In the data rows, zero lies at 4.5, halfway between 4 and 5.
Here are some points:
[5 2 4 3 0 4 3 4 8 2 6 3]
[4 6 5 5 5 6 6 4 5 6 6 3]
[3 3 5 3 1 3 4 3 8 0 6 3]
[6 3 3 3 3 1 4 6 8 2 2 4]
[3 5 7 5 9 7 4 3 0 9 3 8]
[7 3 2 3 2 4 3 5 8 2 4 3]
[3 6 6 7 4 6 7 5 2 5 3 5]
[9 1 5 5 9 3 2 7 4 5 3 3]
[6 2 9 8 6 3 3 7 3 8 5 6]
[1 5 1 3 0 5 5 4 9 2 4 1]
[2 5 2 3 2 3 4 3 9 2 3 2]
[5 4 3 2 5 6 5 5 6 1 6 3]
[3 7 3 4 2 2 4 4 8 3 5 2]
[7 6 2 5 2 3 5 4 8 4 3 3]
[5 4 5 4 9 4 6 6 0 5 5 4]
[4 6 2 2 2 3 4 3 7 2 5 2]
[4 7 3 5 4 8 5 3 4 6 5 5]
[6 6 6 6 3 4 4 5 6 8 4 5]
[4 3 3 4 0 3 3 4 8 2 3 1]
[3 5 1 3 0 2 3 3 9 1 2 0]
Here are 12 more points, each followed by its number:
[2 6 2 3 0 3 3 2 9 2 3 0] 0
[5 4 8 6 4 5 4 4 6 9 5 7] 1
[4 6 3 3 2 7 8 4 5 3 7 4] 2
[6 4 7 6 6 5 5 5 3 7 7 8] 3
[3 5 4 4 9 5 4 4 0 4 4 8] 4
[4 6 4 4 2 7 5 4 7 4 5 5] 5
[7 2 8 6 1 4 4 5 6 5 5 3] 6
[3 4 4 0 7 7 4 1 0 3 2 9] 7
[5 4 4 4 2 5 4 5 7 4 5 2] 8
[5 6 3 6 2 5 7 5 7 6 5 4] 9
[5 5 3 5 2 6 6 5 6 6 7 5] 10
[6 3 3 4 3 3 5 6 5 0 4 1] 11
Which three of these numbered points are nearest to each point below, ignoring the direction in which the first points spread most? Their numbers follow each, nearest first.
[7 3 8 6 2 4 4 5 4 5 5 4] > 6 8 3
[6 4 9 7 7 5 5 5 0 9 6 9] > 3 1 8
[6 3 7 7 7 6 6 6 1 8 6 5] > 8 3 10
[5 3 9 7 6 5 4 5 4 5 6 7] > 3 8 6
[3 2 5 2 7 5 5 1 0 3 2 9] > 7 4 0
[6 3 7 8 4 2 4 7 4 7 4 4] > 6 8 3
[6 2 9 6 9 6 4 4 0 6 6 8] > 3 8 11
[5 6 3 4 3 7 9 4 4 3 7 3] > 2 10 5
[5 6 2 5 3 4 6 4 7 5 5 4] > 9 10 5
[6 4 6 4 9 6 6 7 2 3 6 4] > 11 8 2
[4 8 4 5 3 7 7 4 6 4 5 4] > 5 2 9
[2 8 2 6 2 4 6 5 8 4 3 4] > 9 5 0
[3 6 2 5 3 2 4 5 9 5 5 4] > 9 3 0
[3 7 5 5 4 8 7 3 3 8 5 7] > 5 2 10
[0 4 5 2 6 5 6 0 0 2 3 9] > 7 4 0
[4 4 6 6 6 7 5 5 3 7 6 4] > 8 5 10
[7 5 5 6 6 4 4 5 4 6 5 3] > 8 0 11
[3 5 3 4 4 6 8 5 4 1 6 2] > 2 11 8
[5 6 3 5 2 5 7 6 6 3 5 2] > 9 8 10
[5 6 5 5 3 8 6 5 6 3 5 3] > 5 8 2
[3 5 0 2 0 6 5 3 8 2 4 2] > 5 2 8
[3 4 3 1 9 7 6 2 0 4 4 9] > 7 4 2
[6 0 4 5 3 1 3 6 6 2 2 3] > 11 6 8
[0 6 2 3 0 3 4 2 9 2 3 1] > 0 5 8
[6 4 6 5 6 6 6 5 2 3 5 4] > 11 8 2
[3 7 3 4 8 7 6 4 2 6 7 6] > 2 5 4
[7 3 7 6 7 4 6 6 0 5 5 7] > 11 3 8
[6 3 7 7 9 5 4 5 0 7 4 9] > 3 8 4
[3 7 4 3 2 7 6 4 7 2 6 4] > 5 2 10
[5 4 4 3 9 5 4 5 0 4 5 8] > 4 7 11
[3 2 5 4 9 3 3 3 0 3 5 7] > 4 7 11
[3 5 5 3 9 5 5 4 0 4 4 9] > 4 7 5
[2 6 4 4 5 5 3 3 6 8 4 4] > 0 5 8
[5 4 4 3 9 4 4 4 0 4 4 9] > 4 7 3
[4 6 3 3 3 6 6 4 7 2 6 5] > 5 2 3
